In the data rows, 128 means zero.
Some points, one per row:
[163 151 165 156 166 167 170 169]
[138 114 126 114 122 114 123 122]
[117 104 123 113 131 123 123 120]
[136 122 135 126 132 128 131 128]
[134 127 137 124 135 123 122 121]
[ 97 137 117 117 122 118 135 102]
[129 116 134 116 130 128 124 129]
[119  90 132 135 117 101 136 139]
[129  95 117 127 140 117 112 122]
[132  91 117 132 138 108 111 133]
[133 110 129 123 130 120 129 129]
[120  98 127 116 120 123 130 121]
[138 101 107 109 137 136 126 110]
[128 120 127 113 124 115 123 121]
[138 110 111  99 123 134 142 127]
[163 148 148 142 158 156 157 152]
[100 126 128 108 119 134 120 113]
[123 121 119 115 120 117 125 122]
[131 106 125 110 119 124 127 126]
[117 116 119 112 126 121 131 123]
[140 115 125 119 125 116 122 124]
[134 115 133 123 124 127 129 122]
[ 72 183  88 105 182  51 168 132]
[144 125 128 119 133 125 125 121]
[156 133 121  88  92 108 138 157]
[123 113 116 117 120 126 126 128]
[255 255 255 255 255 255 255 255]
[100 137 112 127 110 141 112 127]
[123 108 121 117 129 121 125 119]
[114 118 117 122 127 120 129 117]
[122 123 127 113 124 112 125 117]
[137 119 133 123 130 123 127 125]
[172 161 162 158 172 170 167 168]
[122  95 132 127 115 115 135 128]
[ 95 169  64 186  81 115 177  35]
Here are 22 more points, each followed by its number:
[136 116 134 125 128 126 131 126] 0
[155 156 153 129 133 135 149 148] 1
[135 107 120 113 120 120 130 127] 2
[140 111 114 110 129 122 126 125] 3
[109 122 112 132 114 134 117 131] 4
[ 98 126 123 124 119 116 134 125] 5
[128 103 124 116 122 124 130 121] 6
[137 109 130 118 118 114 127 116] 7
[122 117 123 114 126 119 128 123] 8
[141 103 112 114 131 116 118 124] 9
[124 105 126 113 125 127 127 125] 10
[110 121 122 122 124 118 130 121] 11
[149 128 132 123 128 120 123 119] 12
[122 124 114 116 112 120 127 129] 13
[115 119 120 114 131 117 132 119] 14
[122 118 116 116 121 123 126 126] 15
[155 148 148 131 132 129 142 147] 16
[ 98 130 116 126 114 123 126 126] 17
[126 137 160 155 143 102  75  54] 18
[106 111 134 117 123 112 132 130] 19
[120 119 131 110 133 117 123 130] 20
[111 116 125 108 137 115 127 129] 21
Which of these numbered points is nearest to each point below, ignoring the 2 directions in which the first points spread most? Its number follows each.
[128 121 126 116 126 115 124 122] > 8
[ 98 129 136  90 151 115 111 152] > 21
[213 245 252 255 243 186 134  65] > 18
[127 102 125 117 122 119 129 126] > 6
[136 249 255 255 255 255 255 255] > 5
[233 234 220 202 169 109  60   0] > 18
[ 95 105 158 209 255 255 255 255] > 5
[160 157 161 142 136 120 122 117] > 12
[116 108 124 118 132 119 124 124] > 14
[110 128 104 138 111 133 121 123] > 4
[134 115 134 118 123 119 121 120] > 0
Here are 22 other points, each followed by its number:
[150 133 134 131 146 135 131 128] 0
[152 134 139 132 136 122 122 121] 1
[136 110 123 120 125 115 123 127] 2
[116 112 123 111 136 120 127 122] 3
[148 132 134 118 131 132 134 126] 4
[113 102 136 120 123 111 129 132] 5
[113 121 115 119 128 116 135 115] 6
[103 130 124 108 131 117 137 109] 7
[162 162 158 140 139 135 140 135] 8
[128 122 134 126 136 130 131 133] 9
[125 108 126 106 123 125 125 132] 10
[153 160 170 154 136 101  90  75] 11
[ 97 145 107 132 104 142 111 129] 12
[135 108 124 114 118 117 126 126] 13
[144 125 137 132 136 129 137 131] 14
[108 104 146 102 113 140 124 107] 15
[149 127 120 101 118 121 127 124] 16
[102 131 121 113 131 112 139 113] 17
[146 127 138 137 147 137 139 140] 18
[ 99 189  54 162 140  52 211  60] 19
[133  95 118 119 125 123 132 117] 20
[103 120 128 113 136 108 127 127] 21
Which of these numbered points is nearest to each point below, ignoring the 2 directions in which the first points spread most? Its number follows each.
[142 114 123 120 120 108 126 124] > 2
[108 123 110 133 115 127 121 127] > 9
[137 109 122 115 122 117 124 125] > 13
[130 119 127 111 122 113 127 122] > 13
[144 120 129 120 124 110 119 121] > 1
[129 110 127 112 120 118 123 125] > 13
[118 113 132 107 131 121 122 132] > 17
[143 117 123 118 126 116 121 123] > 2
[125  99 127 123 127 116 121 128] > 18
[ 99 153  96 142 104 141 105 141] > 12
[118 113 122 113 134 117 129 121] > 3
